rotation ticks, each row followed by its count of ticks
The counts run from 0 to 289.
[139 109 113 151 154 106 124 116 146 169 128 153 167 121 139  89  80 111
 153 103 128  61 150 160 128 140 154 143 140 106 183 121 153 136 145 168
 146 142 132] -> 253
[126 153  97 166 174  86 150 146 118 160 130 122 151 122 131 110 103 125
 132 101 110  91 144 171 190 162 133 152 150 109 156 154 174 141 148 143
 133 123 126] -> 3
[127 155 105 162 163  78 139 124 131 186  98 103 150 123 145 100 113 143
 152 119 103  95 137 161 184 145 142 137 153 104 148 153 162 163 127 130
 137 151 148] -> 220
[154 168 116 177 143 107 149 104 137 206 117 120 187 110 160 105 108 115
 118 118 120  88 140 156 144 150 116 125 175 130 104 137 145 152 118 157
 110 143 117] -> 156
[146 135  86 156 124  69 139 117 117 178 119 109 186 117 167  97 125 152
 149 144 143  83 132 164 139 161 123 153 135  93 160 123 148 134 127 162
 135 134 119] -> 243
[133 157  99 161 175  87 158 146 109 159 131 125 156 115 147 110  85 108
 127 107 117 106 150 170 153 156 141 145 179 112 165 161 170 152 149 155
 140 139 118] -> 5
[114 143 117 153 171  85 139 102 144 177 116 120 141 135 144  94  83 113
 127 130 113  71 174 148 166 155 143 155 139  90 147 144 126 141 122 167
 143 131 144] -> 228
[130 143 115 159 159  61 158 108 138 171 116 142 175 147 127 115  86  91
 115 104 132  98 153 166 173 142 121 160 150 121 142 119 142 143 137 157
 114 133 103] -> 206
[124 140  76 153 154 102 125 120 134 164 143 114 170 131 156  86 126 116
 141 130  91  67 135 161 161 158 156 141 140 106 134 159 164 164 113 154
 117 119 147] -> 166
[161 132  84 165 128  77 140 127 132 182 113 108 182 110 159  84 128 151
 147 144 139  83 136 155 139 164 134 153 125  92 155 132 145 141 123 153
 127 130 126] -> 242
[167 135  72 169 140 120 117 135 122 172 154 119 176 104 145  87 124 130
 135 122 122  61 147 183 136 155 138 149 127 110 161 122 155 124 123 154
 115 122 124] -> 108
[145 152 103 163 152  57 160 106 139 186  96 112 168 139 138  95 102 105
 114 130 124 103 165 139 158 157 132 150 152 114 127 123 127 158 115 157
 112 142 123] -> 17
[119 135 131 144 152 110 139  89 133 206 116 129 187 126 149  92  84 121
 118 109 150  67 128 147 125 130 122 159 149 119 155 155 146 156 113 164
 110 127 136] -> 177
[130 150 108 161 168  85 149 109 144 183 123 117 130 129 143  83  84 108
 126 137 122  70 176 137 146 142 147 153 147  89 155 147 124 142 119 162
 132 134 138] -> 229
[149 126 113 155 149 104 147  99 162 200 115 132 182 123 139  73  98 124
 122 109 157  86 124 127 126 139 136 162 136 119 138 168 146 155 119 159
 103 119 127] -> 179
[160 141 109 149 169 119 138  99 153 178 147 149 194 128 136 112  93  89
 128  91 130 101 123 192 149 135 133 168 137 126 143 145 139 121 130 157
 118 117  97] -> 127
[136 135 126 166 157  78 150  97 160 194  93 130 174 135 136  98  88 114
 126 119 117 103 157 136 171 162 133 137 156 113 121 134 143 166 131 154
 134 143 130] -> 15
[162 126 128 159 156  94 143  92 165 195 107 152 184 120 135  98  89 127
 151  94 152  90 117 165 147 127 130 153 134 116 152 122 134 128 143 153
 128 141 110] -> 261
[155 116  91 154 151  68 143 125 137 150 128 131 172 125 153 111  99 134
 169 109 135 117 127 160 151 165 162 144 153 102 176 136 168 141 149 173
 140 145 107] -> 59
[177 150 109 168 169  88 147 112 145 192 103 127 157 119 123 107  80 107
 125  91 138 107 163 174 148 121 140 148 153 125 163 111 126 132 126 134
 116 161 116] -> 71
[140 130 103 150 161  83 153 105 147 178 132 134 158 135 140  82  85 108
 132 126 148  72 147 147 122 134 141 174 128  95 172 142 121 122 123 174
 128 127 118] -> 42
[125 156  96 160 165  59 145 123 127 180 104  97 141 119 155  97 106 143
 150 120 113  93 136 149 172 138 151 136 160  99 158 154 155 160 119 142
 128 151 144] -> 221
[145 146 121 163 158  72 164 106 137 184 100 123 156 128 147 100  79 115
 120 111 131 109 161 129 144 150 143 131 174 114 144 143 148 168 127 163
 123 154 123] -> 13
[157 122 110 168 175  97 141 115 161 163 127 154 153 128 123 101  71  96
 138  93 121  98 158 166 152 144 162 144 151 115 167 120 150 135 143 153
 136 149 120] -> 66
[142 102 103 150 145 109 118 104 140 181 128 128 170 116 145 102 100 148
 151  89 134  71 135 158 143 141 168 141 140 119 182 129 177 147 108 154
 108 135 139] -> 116
[126 142 119 162 172 102 140 104 131 177 134 116 153 119 156 131  96 145
 148  84 115 107 126 168 183 159 145 134 169 118 148 156 185 145 126 166
 115 123 107] -> 140
[160 130  85 162 136 117 121 117 126 177 149 121 197 116 162  97 126 116
 136 133 116  76 141 194 137 167 130 149 133 109 133 126 139 121 124 168
 132 117 110] -> 106
[146 167 100 178 171  91 148 133 138 185 115 125 160  99 138  90 112 124
 147 109 109  95 127 163 168 133 130 123 160 115 137 159 160 148 148 123
 141 156 138] -> 216
[170 148  75 157 177  91 141 137 139 159 133 119 160 117 137 113 113 120
 150 104 105 112 130 194 173 151 157 163 135 104 165 147 148 122 144 144
 143 134 114] -> 271
[113 120 118 141 153  88 134  94 151 184 114 130 164 143 145  89  87 124
 141 126 130  68 151 154 151 151 137 172 118  90 165 138 130 137 124 172
 139 120 135] -> 40
[167 158  90 177 141  97 143 115 142 198 114 109 184 108 147  89 128 124
 123 124 115  98 134 147 158 160 130 130 146 127 102 140 152 159 113 146
 100 130 126] -> 158
[115 155 108 151 159  64 153 114 122 175 109 105 148 126 167 107  98 137
 154 125 117 100 135 152 159 138 150 135 176  95 161 154 152 157 122 156
 135 151 129] -> 222
[135 139 106 147 170  97 142 104 131 167 128 110 164 139 155 133  92 114
 136 100 105 129 148 163 171 169 164 148 168 115 150 154 164 155 116 175
 123 126 110] -> 143
[162 149  98 164 156 102 144 123 138 200 102 116 167 116 146  78  97 107
 112 139 130  91 169 154 123 155 130 166 137 100 142 147 109 136 125 154
 137 141 136] -> 234
[101 145 108 144 153 111 124 109 116 173 141 124 169 128 161  92  98 109
 130 120 104  46 144 168 140 138 143 141 156 111 155 155 163 157 118 162
 128 129 145] -> 169
